In the data rows, the value 128 means zero.
Every row has a hidden score from 0 to 30. What is each row's score? 15 is about the middle. The score is a weighted sum of the row's numbers plus the product of two more (or one squared), each taken from its middle value.
[179 168 148  97 132 122 144 151 147 100 144 133 120 117  90  94 138  74
  73 161  92 155 158 132 199 144  67 147  77 124 146 165] -> 15
[117 137 126 132 139 129 115 121 127 118 144 145 122 132 141 136 113 143
 137 125 129 118 125 145 107 133 113 139 112 141 106 132] -> 18
[142 158 163 117 161 160 125 119 113 125 160 142 100 133 104 145 121 114
 110 159 131 152 145 156 132 138 113 117  91 140 136 137] -> 10
[109 113 135 141 118 124 114 125 104 147 122 133 132 131 127 132 115 138
 137 124 155 133 122 115 116 143 117 124 129 130 128 141] -> 12
[123 124 107 131 115  99 151 136 183 132 136 125 136 114 147  87 125 142
 130 120 125 112 153 132 146 105 106 128 140 114 107 103] -> 27
[156 149 151 108 171 136 149 123 149 132 157 141 128 172 117 134 164 105
 133 149 109 137 166 162 150 124 143 105 159 112 123  96] -> 20
[125 143 133 143 139 147 118 124 117 129 141 146 128 117 123 145 108 139
 127 135 128 125 127 138 115 130 119 119 115 146 116 139] -> 14
[157 150 130 112 126 135 151 137 177 116 161 142 123  88 114  92 115 123
  98 149 108 147 174 142 164 115 104 122 103 116 119 131] -> 24
[108  78 107 142 111  86 116 150 130 139  85  96 150 175 158 128 136 144
 169 106 141  90  82 107 126 124 158 159 178 125 107 108] -> 18
[137 114 109 130  96 103 110 156 151 125 114 149 138 123 131  91 133 132
 126 124 133 114 137 116 161 140  70 134 118 127 106 168] -> 14
[113  97 106 139 109  85 110 153 167 132 116 136 129 167 181  93 160 123
 172 105 144  65 138 108 122 155 102 140 190 113  62 111] -> 18
[143 134 162 111 163 141 137 133 110 128 135 126 136 150 106 135 113 134
 118 151 118 154 109 148 151 120 155 121 135 114 146 102] -> 14
[ 90 109 111 168 111 119  91 138  98 143 118 135 139 125 153 128 127 158
 156 103 154  97  95 104  89 138 115 127 136 144 108 134] -> 13
[125 135 136 128 133 149 133 114  90 122 131 124 130 135 117 157 139 112
 121 126 122 140 129 117 113 140 138 115 118 136 143 132] -> 14
[133 126 134 123 138 121 131 127 120 134 124 115 138 161 133 126 130 130
 139 134 128 119 126 140 136 141 127 140 139 128 115 133] -> 16
[145 143 137 124 137 110 146 136 175 133 158 134 125 137 125 112 154 122
 126 139 104 126 171 132 170 130 126 119 157 106 108 115] -> 19
[133 134 136 132 133 142 116 119 100 124 131 134 128 123 116 146 120 138
 116 132 128 143 120 122 118 153 132 116 116 130 147 140] -> 14
[125 150 150 131 148 143 117 106 119 127 156 142 109 142 120 140 127 110
 120 146 133 143 152 157 110 137 120 111 111 146 126 142] -> 14
[159 163 151 100 153 145 153 117 173 118 172 144 109 117 116 105 151 109
 103 157 100 137 194 143 152 143 109 100 128 115 125 103] -> 21
[115 119  99 136 108 107 134 140 181 138 126 137 120  89 154 102 120 153
 133 111 144 110 146 115 127 106 113 127 124 113 105 113] -> 15
[ 99 103 101 164 108 118  99 127 124 153 115 148 140 128 154 111 132 165
 158 102 148 103 105 119 105 122 122 135 144 131  99 142] -> 13
[164 195 185  93 202 188 136  93 114 109 194 146 104 136  89 154 109 110
  85 183 106 171 173 198 150 149 108 123  71 144 142 123] -> 19
[171 146 172  86 165 136 147 156  94 116 138 129 125 129  92 112 101 113
  91 168  89 162  95 134 185 133 129 145 124 104 168  93] -> 14
[135 153 138 107 148 155 135 107 126 110 143 137 119 128 115 146 122 122
 110 139 114 147 134 131 119 133 141 122 105 141 145 130] -> 13
[198 178 170  60 177 160 166 129 148  92 160 119 106 130  89 109 126  73
  66 181  78 163 164 163 195 127 110 143  88 123 160 126] -> 16
[ 99 116 127 150 107 127 101 118  75 150 110 134 141 103 127 146 131 124
 135 108 145 126 105  83  83 140 140 106 126 119 151 134] -> 15
[123  92 134 118 146 111 129 136 132 128  98  97 145 189 141 143 142 134
 175 126 135 110 100 144 128 123 171 137 197 136 113 108] -> 15
[ 65  74  85 192  78  82  73 147 134 176  91 147 162 102 176 101 112 198
 178  77 187  84  90  92  86 119 117 128 154 125  89 136] -> 14
[ 98  74 113 141 121  85 116 137 150 147  93 100 165 200 160 141 169 151
 199 108 159  97 121 137 120 122 182 131 225 127  85 117] -> 17
[152 141 134  75 143 151 163 122  94 103 109  88 129 141 100 146 134 105
 102 144 116 161 106 145 134 118 166 152 120 126 170 125] -> 14
[138 153 136 119 127 162 133 103  82 118 138 131 117 108 103 167 133  88
 101 131 122 150 131 106 109 138 145 100 102 134 178 125] -> 11
[121 139 139 143 135 140 115 116 110 127 140 152 124 138 132 136 115 134
 124 131 138 124 115 127 115 148 108 124  99 134 121 134] -> 17
[ 71  80  86 184  90  96  89 144 117 151  86 137 143 119 168 128 129 168
 172  81 162  86  92  94  80 125 130 143 151 125  97 141] -> 21
[170 172 157  99 148 172 152 120  85 105 167 120 112 111  65 153 128  76
  79 168  97 182 156 133 161 148 123  99  80 136 183 144] -> 13
[125 130 120 128 105 139 125 123  80 118 125 133 126 111 115 157 134 108
 116 117 114 140 108  88 109 142 134 115 108 134 154 125] -> 13
[ 43  62  68 214  65  73  58 153 146 180  74 157 155 126 211 103 119 195
 204  57 199  45  72  95  59 106 115 136 173 144  55 143] -> 14
[148 158 152 116 154 168 144 114 110 121 159 144 112 117 105 153 109 131
 107 147 103 152 134 153 130 146 122 111  95 140 138 140] -> 11
[187 169 170  75 161 141 152 146 134  89 161 127 112 141 101 107 148  62
  89 174  82 148 163 142 196 176  81 120 108 116 138 119] -> 16
[146 158 165 117 167 170 126 118 102 110 165 138 106 125 100 154 114 105
 107 159 117 151 136 142 138 153 115 107  95 142 140 136] -> 7
[173 150 182  77 178 156 172 112  99  99 149  85 110 169  85 153 133  85
 106 180  79 173 139 163 167 157 157 128 137 123 164 104] -> 15
[ 99 105 137 160  90 128 121 134  32 162 107 113 143 119 108 163 140  93
 130 107 152 141  88  43  95 164 149  88 139 116 188 136] -> 15
[128 138 131 135 132 145 127 114 134 123 137 154 129 117 120 132 123 157
 125 129 119 138 137 133 119 124 120 105 111 141 127 134] -> 14
[203 185 187  59 175 152 171 124 117  72 188 119 110 146  67 139 144  49
  64 190  57 181 178 145 196 178  94 111 107 120 169 119] -> 18
[192 180 180  66 168 147 168 138 130  85 175 125 102 140  80 118 148  52
  76 186  63 166 164 148 201 167  82 116 100 114 147 122] -> 16
[145 148 166 105 158 159 139 121 117 116 144 122 124 124  98 132 113 120
 103 158 111 158 126 143 154 146 130 128 103 135 152 133] -> 10
[123 131 141 136 145 139 115 137 140 134 140 145 132 126 130 109 103 176
 138 136 131 130 124 154 134 129 104 125 106 131  99 154] -> 14
[144 155 136 102 152 169 142  99 123  93 141 136 111 116 107 160 128 115
  95 136 100 159 136 124 122 122 141 115  88 149 159 121] -> 13
[ 99 117 126 157 125 120  99 128 119 150 125 150 126 133 141 128 119 139
 147 118 152 115 108 130 101 142 113 117 131 135 112 139] -> 13
[ 99 108 101 149 102 103 115 130 163 142 118 153 145 124 172 113 132 150
 162 102 156  84 136 114 104 117 110 128 168 125  88 111] -> 16
[124 111 149 109 153 130 147 135 105 128  89  70 148 173 116 129 123 134
 144 137 125 139  97 171 145  96 178 154 157 128 141 117] -> 16
[ 97  91 130 125 135 113 128 135 170 148  91  89 152 160 154 106 125 146
 163 112 158 106 118 171  98  78 187 142 183 126 113 110] -> 24
[131 127 101  95 113 133 152 129 130  89 122 133 114 112 132 160 127 123
 110 105 109 140 132  84 128 123 150 140 104 126 161 108] -> 11
[141 155 128 114 117 134 146 122 186 127 159 156 125  58 108 105 124 136
  99 140 117 150 194 136 147 109  98  99  93 116 131 137] -> 22
[170 186 157 102 182 174 129 104 117 112 187 144  95 143 106 154 130  92
  87 168  91 158 163 169 137 156 111 115  81 153 147 128] -> 15
[ 91  84 112 174  80 107  97 140  67 157  97 114 141 106 138 145 131 141
 150  87 157 112  91  60  86 145 142 114 145 116 148 139] -> 13
[101 104 103 144  99 113 111 124 145 149 113 141 138 106 152 120 122 153
 147 105 157 103 134 119 104 118 116 134 140 136 102 125] -> 14
[ 88  96 112 166 112 115  82 150 135 154 110 160 140 117 158 110 106 181
 170 103 161  98 103 121  95 118 109 132 141 133  89 142] -> 11
[104 112 100 146 100 100  99 145 145 124 104 149 128 113 153 106 119 142
 138 107 148 103 115 116 109 113 101 141 118 127 110 139] -> 16
[135 135 164 106 162 143 131 118 121 126 133 105 122 171 115 146 140 111
 133 148 121 137 132 150 126 143 135 127 138 139 134 120] -> 17
[106 114 115 147 126 119  94 123 121 123 115 151 140 121 150 125 117 161
 146 108 147 112 110 114 100 135 117 132 125 133 111 124] -> 18
[119 143 141 128 154 150 117 117 109 133 152 149 121 140 119 140 125 127
 127 139 132 134 139 151 113 135 113 119 116 142 113 133] -> 13
[143 152 144 120 139 148 144 124 125 118 158 140 120 109  97 121 116 121
 106 151 108 155 160 137 157 144 114 107  94 128 134 139] -> 12
[ 92 110 109 155 121 125 103 128 129 132 122 143 135 131 146 132 124 163
 146 108 155 113 120 118 101 124 120 123 140 146 108 142] -> 11
[147 107 144 109 146 116 157 141 114 119 107  71 132 154 115 125 122 105
 133 146 120 134 111 147 155 140 156 148 152 123 146 119] -> 13
[196 184 188  63 187 181 161 133 108  79 169 125 107 116  71 126 103  65
  63 190  69 171 146 152 180 168  89 129  82 132 177 137] -> 11
[185 208 199  77 200 204 163  95 108  94 205 146  88 135  65 156 111  74
  65 199  70 192 182 176 168 158 111 101  59 140 158 125] -> 11
[136 145 155 132 142 162 121 114  86 117 144 142 121 121 102 148 116 125
 113 145 122 150 120 114 119 159 122 116  99 134 151 136] -> 12
[132 148 121 118 146 162 143 116 102 110 144 139 110 123 120 153 130 112
 112 124 111 139 119 115 125 139 132 126 106 138 150 134] -> 9
[105 120 120 152 130 120 104 122 102 142 121 127 132 152 137 142 128 126
 141 118 144 115 110 124 100 132 137 126 134 144 128 132] -> 16
[169 182 175  87 185 166 156 106 104 104 183 117  90 145  84 155 123  64
  86 182  84 161 150 152 159 167 123 118 105 150 160 101] -> 13
[ 98  96  94 152  97 114 107 146 134 125 102 131 142 125 158 130 136 152
 153  90 148  97 104  97 107 124 132 127 142 135 109 135] -> 13
[123 110 132 121 117 116 103 158 120 162  86 129 155 122 133  95 118 146
 130 125 142 123  96 125 132 117 127 152 144 107 131 130] -> 17
[109 101 119 148 114 107 121 137 116 144  99 103 138 143 142 138 137 139
 157 111 152 111 109 113 111 135 146 123 161 121 120 126] -> 15
[149 121 147 114 140 128 133 126 101 138 106  91 133 144 116 128 122 117
 131 138 129 144  97 160 150 107 159 153 141 123 141 128] -> 15
[155 150 135 106 142 136 140 130 124 116 135 132 115 127 115 135 129 108
 101 145 109 142 136 142 148 134 117 137 107 135 145 137] -> 14
[ 92  99  82 177  88  86 125 136 210 151 126 150 146 100 174  82 141 171
 169  95 154  79 167 106 118 105 111 118 173 119  60 122] -> 25
[126 147 139 136 141 133 119 113 131 140 165 128 120 145 130 130 128 115
 123 143 137 132 157 159 115 143 105 114 120 132 115 121] -> 18
[112 124 133 142 132 134 120 131 120 135 121 144 124 125 134 127 113 155
 132 126 133 125 107 125 125 132 128 134 126 135 125 132] -> 11
[167 142 166  89 153 148 151 142 105 104 138 112 118 137  94 128 117  92
 105 162  97 155 126 127 165 156 122 136 120 119 158 112] -> 12
[146 159 153 109 139 157 137 106 147 117 161 144 113  98 106 116 114 137
 101 152 119 153 163 146 137 133 100 110  99 133 132 134] -> 17
[124 103 134 131 128  98 142 148 117 130 117 108 152 128 126 124 130 143
 145 131 121 123 101 117 163 135 137 142 173  98 121 110] -> 14
[181 151 185  72 175 151 155 135  92 119 135 115 126 122  83 117  91 109
  84 177  79 175 101 145 189 131 146 158 109 104 181 101] -> 14
[ 75  80  79 169 100  94  97 153 129 142  87 121 147 134 177 140 140 165
 177  71 163  80  88 103  71 107 150 140 160 137  99 138] -> 15
[125 125  98 146  92 108 114 154 183 155 132 149 143  71 128  80 122 167
 122 119 139 131 163 125 147  91  94 129 104 110 108 155] -> 25
[164 155 149 107 150 145 159 115 165 119 163 136 117 123  97 126 117 119
  96 163  98 162 174 159 174 112 133 116 115 117 132 112] -> 14
[130 133 122 160 105 118 111 125 195 169 138 167 157  75 105  93 100 189
 120 132 145 160 168 141 166  74 126 106 102 104 112 131] -> 19
[ 47  31  71 208  78  33  83 144 180 187  67 125 181 216 217 115 192 183
 255  61 198  36 120 102  73 115 164 127 255 105  28  89] -> 25
[107  78 118 154 122  91  95 147 132 187  59 106 171 164 154  92 133 184
 168 105 162 103  70 148 139  66 174 160 187 104 107 120] -> 19
[153 120 157 103 155 128 141 136 116 119 121 105 128 169 122 127 132 119
 134 145 116 128 121 133 145 154 156 140 165 115 136 100] -> 16
[167 164 153 102 144 148 160 121 172 105 177 132 112  82  96 106 106 115
  81 164  99 167 192 152 163 117 102 102  87 121 143 119] -> 24
[ 46  73  69 210  72  82  58 145 131 173  88 152 147 136 205 117 130 176
 198  65 182  43  67 100  68 121 110 144 165 149  57 134] -> 17
[153 158 136  93 147 136 149 112 188 117 151 132 115 104 123 103 123 126
 101 150 103 139 180 153 148 115 123 118 119 101 134 106] -> 18
[158 162 144  93 160 143 150 121 156  94 155 133 113 116 123 104 130 102
  96 151 110 138 168 150 145 133  99 120  98 120 136 120] -> 18
[129 141 127 120 141 143 133 110 122 115 144 145 114 137 129 150 128 113
 117 126 130 135 130 127 121 135 121 122 111 149 131 137] -> 11
[116 126 138 145 139 143 105 130 117 140 139 152 130 123 128 135 109 155
 131 130 143 123 120 132 101 137 107 123 115 136 116 137] -> 15
[134 151 150 122 157 143 122 100 113 127 164 122 108 140 115 142 124 113
 118 151 134 142 145 153 104 143 109 118  99 142 133 139] -> 15
[ 80  79  62 152  85 107 107 135 138 116  75 131 142 132 181 134 129 196
 169  68 152  92 101  87  85 112 152 141 139 138 100 121] -> 14
[130 134 144 116 172 123 141 103 132 123 148  68 122 206 128 148 166  85
 138 156 131 134 176 196 133 127 152 148 157 132 105 127] -> 24
[125 103 132 122 130 112 144 135 112 136  78  64 137 168 122 113 133 126
 143 131 137 128  89 161 140  99 168 160 158 125 130 145] -> 16
[180 162 196  82 185 158 152  96 117 107 171 124 119 197  86 162 164  78
 117 185  85 165 186 151 152 175 147  86 168 113 146  83] -> 21
[170 149 133 103 124 110 133 160 143 103 131 135 124 118 115  79 137  91
  96 149  92 129 146 125 182 136  66 152 103 117 125 163] -> 18
[112  81 128 120 134  98 137 137 115 140  72  70 141 181 144 125 139 146
 176 116 145 108  88 159 122 107 180 169 187 129 112 119] -> 16
[115  88 127 144 126  95 109 149 118 170  84 107 170 154 139 109 130 150
 157 117 145 117  85 148 138  83 175 147 178 102 119 101] -> 19
[108 126 102 141 106 135 113 117  93 124 116 140 117 117 143 155 131 118
 125  98 132 119 109  95  86 122 147 118 118 137 148 126] -> 13
[121 102  93 142  88  88 105 174 140 128  94 130 142 115 166  80 128 122
 138 105 134  88  95 114 145 134  86 167 134 125 109 146] -> 13
[150 169 169 114 160 177 131 103  84 115 170 150 114 125  89 150 106 109
  95 161 103 163 131 133 135 142 115  97  87 133 161 131] -> 12
[147 125 154  94 164 133 140 122 116 126 103  77 130 163 109 129 122 123
 129 153 126 148 100 172 149 116 166 154 143 129 149 131] -> 14
[112  91 143 117 160 116 135 113 120 145  87  62 148 197 131 139 148 140
 171 133 151 125 115 177 102  97 200 146 189 136 125 131] -> 18
[120 121 113 130 122 116 123 126 138 125 126 133 124 147 147 133 142 132
 146 110 128 111 124 120 110 134 126 124 138 141 113 119] -> 17
[173 161 140 116 116 139 158 130 171 126 172 132 113  63  69  90  98 143
  70 165 104 196 176 148 208 106  90 119  73 110 136 158] -> 29
[129 129 127 139 130 122 117 123 126 136 123 156 129 124 133 122 128 152
 132 121 127 125 121 129 115 126 114 128 126 129 114 138] -> 18
[106 121 116 140 111 139 111 124 102 141 124 134 138 132 138 140 137 135
 138 107 153 123 123 118  94 127 137 120 130 132 129 142] -> 16
[133 128 108 134  85 106 127 152 163 134 125 129 127  77 124  79 124 124
 110 126 135 124 155 124 164 118  81 129 100 121 118 178] -> 23
[145 137 142 111 160 125 137 122 169 134 146 135 129 172 143 117 153 125
 146 141 122 115 159 150 120 124 151 112 179 108 112  81] -> 23
[148 143 158 107 154 154 131 115 106 116 154 124 109 135 103 152 130 116
 110 150 114 151 145 135 122 146 140 106 121 135 158 129] -> 12
[147 155 141 109 152 164 153 101 104 101 145 124 117 130 102 156 132  92
 106 142 104 152 132 116 124 137 131 112 105 136 162 111] -> 14
[176 183 137  74 146 190 180  84  79  74 158 120  98 120  77 188 140  77
  63 141  77 182 142 106 137 132 174 104  68 126 202 122] -> 12
[107 141 115 129 140 133 119 120 159 113 148 149 115 145 150 136 138 143
 139 129 134 116 142 169 103 118 115 137 121 130  86 134] -> 20
[ 86  94  94 171  87  98  99 132 120 140 106 140 138 134 169 125 142 163
 163  85 159  89 101 100  82 123 132 124 150 136  95 134] -> 15
[104 113 109 169  86  94 105 125 214 204 118 168 165  68 121  76 118 229
 139 117 157 147 154 138 164  54 118  99 120  88  89 140] -> 28
[ 87  75  76 177  76  63 115 154 198 149 111 136 160 134 190  88 151 166
 182  82 163  60 132 109 122 105 123 130 200 112  54  96] -> 22
[135 137 143 128 131 144 126 123  96 134 144 135 114 118 107 134 123 125
 112 135 122 151 127 119 114 150 127 109 110 131 150 138] -> 14
[122 132 131 135 121 142 123 122 101 133 134 136 129 119 120 143 120 130
 127 122 133 134 107 106 112 141 130 115 120 129 140 136] -> 13
[139 149 111 106 118 155 149 105  92  84 126 120 116 129 111 176 140  99
  99 118 110 154 130  95 104 131 165 113  94 135 180 112] -> 15
[141 136 117 123 114 104 153 151 174 122 151 130 135 107 120 109 123 130
 118 138 122 132 151 132 175 119 103 133 119 119 110 127] -> 16
[125  98 126 124 133 117 131 152 109 128  88  85 139 147 144 127 126 123
 148 122 136 111  80 133 122 127 156 166 161 123 128 113] -> 17
[116 102  94 150  79  66 114 176 158 134  91 140 150 135 157  82 153 129
 147 107 141  88 134  95 157 143  82 138 146 111  93 167] -> 15
[113 101 121 136 139 125 120 133 109 139 103 106 138 157 138 142 128 143
 154 119 140 122  97 130 115 120 172 146 155 116 126 124] -> 13
[126 100 134 115 151 116 136 138 111 143  85  62 143 179 128 133 125 139
 149 134 130 130  93 162 149 106 183 163 166 124 138 123] -> 15
[151 167 156 111 169 165 127 125 144 116 166 156 108 134 110 136 111 120
 110 159 113 150 149 163 135 150  99 112 110 137 123 131] -> 13
[103  82 129 143 140  94 115 115 155 168 101 100 155 201 153 148 162 147
 185 115 152 109 133 151 104 111 193 121 228 114 100 101] -> 22
[124  92 122 128 124 102 126 144 113 132  84  90 142 160 151 129 133 124
 160 116 140 101  86 122 120 130 146 165 173 125 121 110] -> 20
[122 129 112 123 133 113 126 142 184 140 134 143 132 129 162 103 144 131
 140 119 128  97 159 130 127 122 114 125 151 118 101 105] -> 19
[125 138 121 134 128 146 123 115 111 123 132 144 124 128 134 154 140 129
 123 120 121 126 116 128 112 136 134 119 105 146 136 136] -> 12
[143 129 127 102 154 117 149 143 159 137 112  98 139 136 124 107 131 125
 122 141 109 132 126 174 156  89 141 160 138 117 120 127] -> 18
[172 147 185  73 191 169 164 108 113 103 129  92 110 178  87 149 133  94
 123 176  99 163 126 181 145 135 181 138 145 143 161 106] -> 12
[101 110 116 154 113 123  96 130 126 137 120 151 133 116 148 126 110 163
 156 113 155 108 111 126  99 133 110 124 133 146 108 139] -> 10
[130 140 118 122 125 152 130 108  95 127 124 132 129 116 112 162 147 100
 110 114 112 144 117  92  90 131 161 109  99 140 175 131] -> 15
[174 159 143 110 126 138 160 128 182 111 177 134 114  56  77 101  96 145
  81 160  93 182 187 150 185 116  96 118  80 105 129 134] -> 18
[104  69 108 161 108  84 100 151 125 186  64 114 169 154 161  97 126 178
 178  99 166  93  57 133 129  81 182 153 202  98 103  93] -> 17
[107 119 126 148 108 134 108 137 104 132 125 152 134 117 134 134 116 162
 140 117 139 120 115 115 107 140 115 126 132 134 123 138] -> 12
[137 162 137 114 158 150 123 106 141 104 159 166 102 126 126 145 114 139
 113 143 112 135 128 161 140 135 113 120  92 142 115 122] -> 15
[135 147 149 124 156 161 115 122 127 125 157 150 121 134 115 128  99 141
 121 153 125 145 145 155 132 146 111 117  99 135 115 136] -> 10
[ 93 109 113 164 111 126 105 139  99 148 115 141 141 115 144 132 127 149
 152 105 144 108  90 101  95 142 119 128 139 137 119 135] -> 11
[167 142 172 103 152 117 162 137 120 103 167 117 134 174  92 155 160  90
 124 166  81 147 154 107 182 179 123  99 163 109 134  86] -> 18
[157 171 185 110 161 179 146 103  58 111 172 122 110 115  65 162 123  82
  84 170 114 182 151 126 135 170 121  95  81 119 192 127] -> 11
[ 81  91 101 163 120 102  92 140 141 147  99 133 141 146 182 128 116 160
 181  98 163  71  91 145  87 118 127 153 157 145  75 124] -> 22
[138 157 161 125 164 164 124 115 117 125 160 154 115 117 101 138 105 138
 114 157 120 155 143 155 134 144 109 121  97 129 136 140] -> 11
[144 151 136 115 137 121 155 136 173 126 162 139 108  99 122 111 143 100
 113 145 106 128 177 133 157 144  99 121 127 126 104 128] -> 14
[110 123 139 139 118 132 125 116  92 133 126 142 127 114 118 154 132 124
 126 116 124 137 121 103 103 150 142 109 109 130 153 131] -> 15
[ 78  87  79 183  78  83  93 139 103 160  92 143 146 121 175 128 128 155
 166  77 165  79  82  86  83 120 118 129 150 130 101 136] -> 16
[117 131 145 141 134 139 107 128  97 138 133 142 124 123 113 150 119 130
 127 136 129 140 124 121 115 146 125 119 117 132 144 133] -> 18
[136 120 108 128 114 110 131 153 165 129 114 120 136 102 145  83 121 142
 120 122 133 112 122 141 149 103 101 164 113 115 108 139] -> 16
[114  86  86 135  85  86 106 190 130 124  63 109 136 102 179  65 116 133
 141  97 150  69  72 110 126 126  91 190 127 127 111 168] -> 11
[111 117 101 144 102  99 142 134 192 135 136 143 133 111 160  97 138 155
 147 111 157  98 172 112 132 126 115 117 166 120  84 117] -> 22
[115  86 111 130 119  91 135 161 124 137  77  78 144 135 151 104 122 135
 146 116 156 104  83 151 124  95 150 178 143 129 123 139] -> 13
[129  89 130 117 140 103 150 133 123 139  84  61 144 176 126 127 144 144
 160 131 137 133  99 172 138 107 176 160 184 121 118 136] -> 17
[150 159 167 112 162 170 141 109 119 106 162 139 113 126  94 150 110 117
 104 157 108 163 140 147 136 141 112 108  88 133 148 131] -> 12
[139 149 119 115 104 141 160 118 200 118 150 150 116  68 129 103 124 132
 102 135 121 130 190 125 132 118  98 120 113 121 122 123] -> 16
[ 63  62  48 192  60  66  81 161 155 159  61 141 151 131 196 107 153 169
 185  53 184  54  95  90  75 102 117 138 156 133  75 150] -> 15
[127 158 108 136 133 110 146 103 187 147 181 103 116 140 141 118 147  94
 119 142 141 127 204 189 130 109 108 125 108 151  84 141] -> 23
[160 155 148  86 162 141 145 117 168 109 161 145 119 130 133 111 122 109
 111 153 106 128 166 148 146 130 125 126 135 118 127  98] -> 18
[128 144 125 133 124 139 128 118  77 128 130 139 134 130 117 155 134 101
 119 119 124 134 121 101 110 141 136 120 118 131 150 129] -> 16
[131 146 133 135 135 145 122 112 102 122 141 135 110 124 126 152 125 113
 120 123 122 121 115 116 115 146 128 122 105 147 140 131] -> 12
[126 115 100 149  82  87 138 159 168 135 127 113 140 101 127  85 133 134
 134 119 135 117 152 119 172 128  79 140 122 126  93 171] -> 25
[141 131 133 121 144 120 135 128 157 130 139 125 130 164 132 126 145 107
 134 138 111 119 151 156 153 121 126 121 168 124 104  95] -> 19
[113 114 106 147 107 122 117 130  90 119 107 124 140 120 141 144 132 110
 134 103 136 113  96  81 104 142 144 117 133 131 147 127] -> 13
[118 133 138 138 145 131 114 122 106 132 133 133 117 150 136 136 136 123
 132 131 133 117 119 137 120 147 123 126 126 139 126 132] -> 14
[111 102  38 114  75 120 160 117  98  70  78 101 128 125 156 185 171 124
 127  53 117 126  89  33  83 100 210 143 127 135 176 109] -> 16
[223 202 223  43 215 200 180 101 105  75 209 132  90 145  43 167 120  51
  61 219  49 204 187 166 193 183 115 100  92 139 187 113] -> 11
[123 104 118 140 101 116 139 123  64 129  92  91 130 130 116 157 139  94
 124 108 124 135  87  61 109 144 156 128 143 126 183 116] -> 16
[ 66  72  77 188  74  84  87 146 121 163  79 145 150 114 178 134 128 163
 182  63 175  73  79  74  71 115 141 137 157 130 105 140] -> 13
[127 103 122 130 111  90 138 162 136 126 117 119 134 133 130 111 136 116
 134 125 121 115 110 108 162 149 122 142 160 108 119 121] -> 12
[ 63  77  70 202  75  77  65 140 134 175  87 161 156 135 202 109 125 190
 191  67 190  53  78 103  68 113 113 143 157 136  66 145] -> 16
[118 119 103 138 119 109 130 138 182 134 132 144 139 118 157  95 124 144
 139 113 144 106 139 135 126 116 117 129 139 115 107 109] -> 19
[166 177 156  94 147 168 161 110 123  90 166 131 107 102  73 137 123 101
  80 167  84 180 167 135 171 142 111 106  77 133 163 145] -> 12
[196 187 162  69 163 157 165 119 143  83 175 136 107 114  81 124 135  71
  63 179  71 166 175 143 194 150  93 117  82 127 163 119] -> 14
[119 131 132 135 123 142 121 126 102 125 136 133 120 115 122 154 121 140
 124 120 133 135 113 104 111 127 122 131 116 139 143 137] -> 11
[137 106 130 112 126 113 130 150 122 114 103  99 128 154 138 115 134 109
 141 126 124 108 106 110 140 152 124 150 159 119 129 109] -> 15
[130 137 143 135 142 148 126 128  91 128 139 129 113 122 112 160 122 104
 117 128 111 146 122 119 102 142 136 123 107 138 156 132] -> 17
